One turn sends every row of this set to another row. A few are shown first. Where does it send the rows asked after them?
Z960: [ 3.65  0.23 -2.66 -0.35 -2.75 -1.95 -2.34 -1.58  0.95 -2.73 -0.32 -3.54
  0.24  0.71]
Z432: [-0.40  0.36 -4.07  1.84 -1.60 -0.09 -1.00 -0.22 -1.55 -1.16 -0.62 -0.56
  1.68  2.50]
Z8: [ 2.69  0.23 -1.76 -0.03 -1.84 -1.93  0.99 -0.13  0.02  0.84 -1.46 -2.73
 -1.58  1.39]
Z950: [ 3.13  0.15 -1.89 -1.19 -1.52 -0.32 -1.70  0.70 -0.35 -3.78 -0.22 -2.24
  1.11 -0.86]
Z294: [ 1.22  2.09 -2.94  1.64 -0.65 -1.99 -1.63 -1.65 -0.25 -0.04  1.82 -0.82
  0.54  1.00]
Z900: [ 2.45  1.27 -1.34 -1.64 -1.72 -2.69 -2.49 -0.87 -0.22  0.01  1.10 -1.67
 -1.30 -0.59]
Z276: [ 1.15  2.28 -2.21  1.23  0.23 -1.23 -1.32  0.03 -0.91 -0.58  1.75 -0.10
  1.07  0.06]
Z491: [-0.10  0.45 -4.09  1.77 -1.80 -0.56 -1.02 -0.30 -1.23 -0.93 -0.90 -0.69
  1.24  3.04]
Z533: [ 3.33 -0.56 -0.85 -2.42 -1.97 -0.13 -3.42 -1.95 -0.52 -1.08 -1.57 -1.73
 -0.66  2.20]
Z644: [-1.17  0.71 -3.04  0.61 -2.00  1.13 -1.40 -1.07 -2.00 -1.69 -3.09 -1.32
 -0.65  1.89]
Z573: [ 2.22 -0.14 -1.17  1.57 -3.33  0.64  1.20 -2.03 -0.45 -0.84 -2.75 -2.39
 -0.57 -0.41]
Z255: [ 1.13  1.92 -2.71 -0.31 -1.32 -0.73 -2.95 -1.29 -0.23 -1.23 -1.46 -1.24
 -3.09 -1.02]
Z976: [ 2.56 -0.82 -0.71 -1.66 -2.14  1.37 -1.87 -3.06 -1.38 -2.55 -1.24 -1.00
  1.40 -0.27]
Z54: [ 2.43  0.83  0.61  1.37 -1.67 -0.18 -2.71 -0.02 -1.04 -1.21  0.82  0.06
  2.06  0.45]
Z235: [-0.73  0.28 -5.07 -0.72 -1.42 -0.86 -0.67 -0.50 -1.43 -0.78 -1.26 -1.21
 -0.84  0.76]
Z792: [ 2.14 -0.01 -1.45  0.34 -1.87 -0.11  2.48 -0.52 -0.98 -0.66 -1.17 -1.71
  0.39 -0.89]
Z970: [ 0.87  1.58 -0.18  1.77 -0.84  1.19 -3.71 -1.25 -1.40 -0.77 -1.83  0.19
 -0.50  1.88]
Z440: [ 2.98 -0.42 -1.46  2.07 -2.86 -0.82  0.88 -1.81 -0.02  0.73 -1.60 -2.08
  0.29  2.14]
Z6: [-1.38  0.66 -3.19  0.86 -2.31  0.85 -1.53 -1.67 -1.97 -1.55 -3.02 -1.58
 -0.67  2.10]
Z803: [ 1.58  1.65  0.61  0.77 -3.57  0.00 -3.10 -3.30 -0.74 -1.84 -1.43 -2.28
 -0.77 -0.86]
Z746: [ 2.14  0.97  0.51 -1.33 -0.79 -0.83 -1.83  0.07 -1.51 -2.06 -0.11 -2.65
  1.37  2.67]
Z763: [ 1.72  1.55  1.22 -0.32 -1.92  0.08 -3.73 -0.38 -1.25 -1.62 -1.76 -1.59
 -1.41  0.13]
Z530: [ 2.98  0.90 -0.26  1.86 -2.58 -1.67 -3.42 -2.10  0.04 -0.34  0.40 -1.30
  1.23  1.64]
Z854: [ 1.91  1.15 -0.34  0.04 -2.10 -0.79 -0.92 -3.28 -0.94 -2.49  0.24 -3.32
  2.10  1.71]
Z663: [ 2.81 -0.51 -0.47  1.06 -1.37  0.67  1.15  1.08 -1.13 -0.14 -1.61 -0.79
  0.79  1.17]
Z18: [ 0.62  1.61 -0.74  2.51 -1.93  1.07 -3.15 -3.24 -1.15 -1.00 -1.46  0.08
  0.29  1.19]
Z857: [ 2.60 -0.01 -0.69  0.33 -1.85  0.22  0.23  0.88 -0.51 -0.34 -3.22 -1.99
 -1.81  1.29]
Z508: [ 0.66  1.84 -2.65 -0.10 -1.25  0.15 -2.09 -1.71 -0.87 -1.73 -1.34 -0.83
 -1.89 -2.61]
Z353: [ 2.03  1.07 -1.13 -1.11 -2.08 -1.35 -1.22 -1.66 -0.88 -1.30  1.38 -0.98
  0.41 -2.75]
Z469: [-0.70  0.15 -4.91 -0.45 -1.74 -0.62 -0.32 -1.00 -1.25 -1.11 -1.20 -1.29
 -0.59  0.23]

Z530 -> Z900
Z960 -> Z533
Now these:
Z663 -> Z792
Z235 -> Z644
Z294 -> Z255

One turn sends every row of this set to another row. A few are shown first. Where does it send the rows asked after them?
Z698: [-0.09 -2.41 -3.41 -0.71  1.02  2.69 -1.09  1.39 -1.40 -0.37 -2.01  0.62]
Z28: [-0.29 -0.54  1.89  1.05  0.90  0.22  1.88  1.00 -2.73 -1.58 -1.81  2.13]
Z706: [-1.34 -2.14 -1.72 -1.76  2.84  1.84  1.94  0.29  0.43 -1.15 -2.62  2.62]
Z570: [-0.42 -1.29  2.33  0.25  2.30  1.55 -1.72  1.17 -1.97 -0.11 -2.94  1.90]
Z671: [-0.25 -0.86 -1.98  0.25 -0.39  3.07  1.57 -1.07 -2.43  1.33 -1.74  1.44]
Z723: [ 1.19 -0.18 -1.11 -0.77  0.66  2.90  2.46 -0.23 -2.60 -0.03  0.60  1.12]
Z37: [ 1.19  0.65  1.01  1.48  3.00  1.98 -0.96 -1.23 -2.93  0.34 -0.63  1.36]
Z218: [ 1.48  0.34 -1.36 -2.25  3.78  2.05 -0.88 -0.25 -3.10  1.03 -1.55  0.19]
Z608: [ 1.22  0.24 -1.86 -1.93  2.53 -0.02  0.11  1.47 -1.07 -2.28 -2.12  0.05]
Z897: [-0.46  1.12  1.42 -2.48  1.27  1.85  1.52 -0.28 -0.35 -0.71 -2.29  1.63]
Z607: [-2.15  0.13 -0.77 -3.17  1.95  1.83  1.41 -0.45 -2.08 -0.09 -3.44  1.79]
Z336: [-1.24 -0.91 -0.04  0.35  1.92  2.18  2.06 -1.02 -4.42 -1.05 -0.45  1.52]
Z531: [ 1.64 -1.42 -1.49 -0.65  0.90  2.58 -0.70  1.81 -0.09 -1.30 -0.30  0.31]
Z274: [ 0.02 -0.88 -0.73  2.25  1.79  1.49 -0.83  0.52 -3.45  1.06 -1.80  3.38]
Z652: [ 0.16 -0.23 -2.13 -0.65  1.06  0.16 -0.82  0.70 -0.26 -1.05 -4.19  0.31]
Z955: [-1.72 -1.43  0.01  0.48  1.47  0.34  1.62  0.82 -4.17 -1.05 -2.83  2.33]
Z869: [ 1.83 -2.53 -2.40  0.42  2.25  1.89  2.01  0.16 -0.62 -0.76 -0.59  0.55]
Z688: [ 0.96 -2.97 -2.90  0.94  1.78  1.98  1.45 -0.26 -0.43 -0.13 -1.91  0.71]
Z519: [-0.43 -1.55 -0.59 -1.40  2.48  1.87  2.10  0.45  1.43 -1.52 -2.08  2.44]
Z637: [-1.06 -0.65  1.01  1.76  0.44  2.35  1.49 -1.50 -2.87 -0.54 -1.33  1.52]
Z812: [ 1.58 -0.73 -1.54 -0.34  3.87  0.72 -0.58 -0.19  0.87  0.05 -3.35  1.20]
Z317: [ 1.47 -0.84 -2.23 -1.23  4.81  0.67 -0.13  0.11 -0.25 -0.39 -2.64  1.23]
Z369: [-0.21 -0.10 -0.74  0.99  3.45  1.96 -1.17 -1.43 -4.31  0.85 -1.69  1.53]
Z159: [ 1.57  0.55 -0.15 -0.58  1.92  2.26 -1.58 -0.79 -1.07  1.73 -2.79  0.16]
Z609: [-0.70 -0.10 -3.48 -1.80  1.69  1.52  0.82  1.38 -1.05 -1.57 -1.24  3.06]
Z562: [ 1.25 -0.22 -0.05  1.43  2.64  1.28 -0.10  1.21 -3.63 -0.09  0.13  3.15]
Z23: [-0.08  0.40 -1.81 -0.39  0.12  1.59  0.38  1.05  0.96 -1.14 -1.74  2.97]
Z107: [-2.34 -0.24  1.65 -0.48  2.74  2.24 -0.62 -1.17 -2.47 -0.18 -3.23  2.12]
Z328: [-0.57 -1.47  1.20 -1.05  3.76  1.51 -1.26  1.80 -3.63 -0.69 -1.99  1.99]
Z78: [-1.20  0.33  2.27 -1.35  3.59  2.06  0.10 -0.57 -2.72 -1.33 -1.37  1.89]

Z897 -> Z159
Z609 -> Z608
Z706 -> Z317
Now these:
Z274 -> Z955
Z37 -> Z637

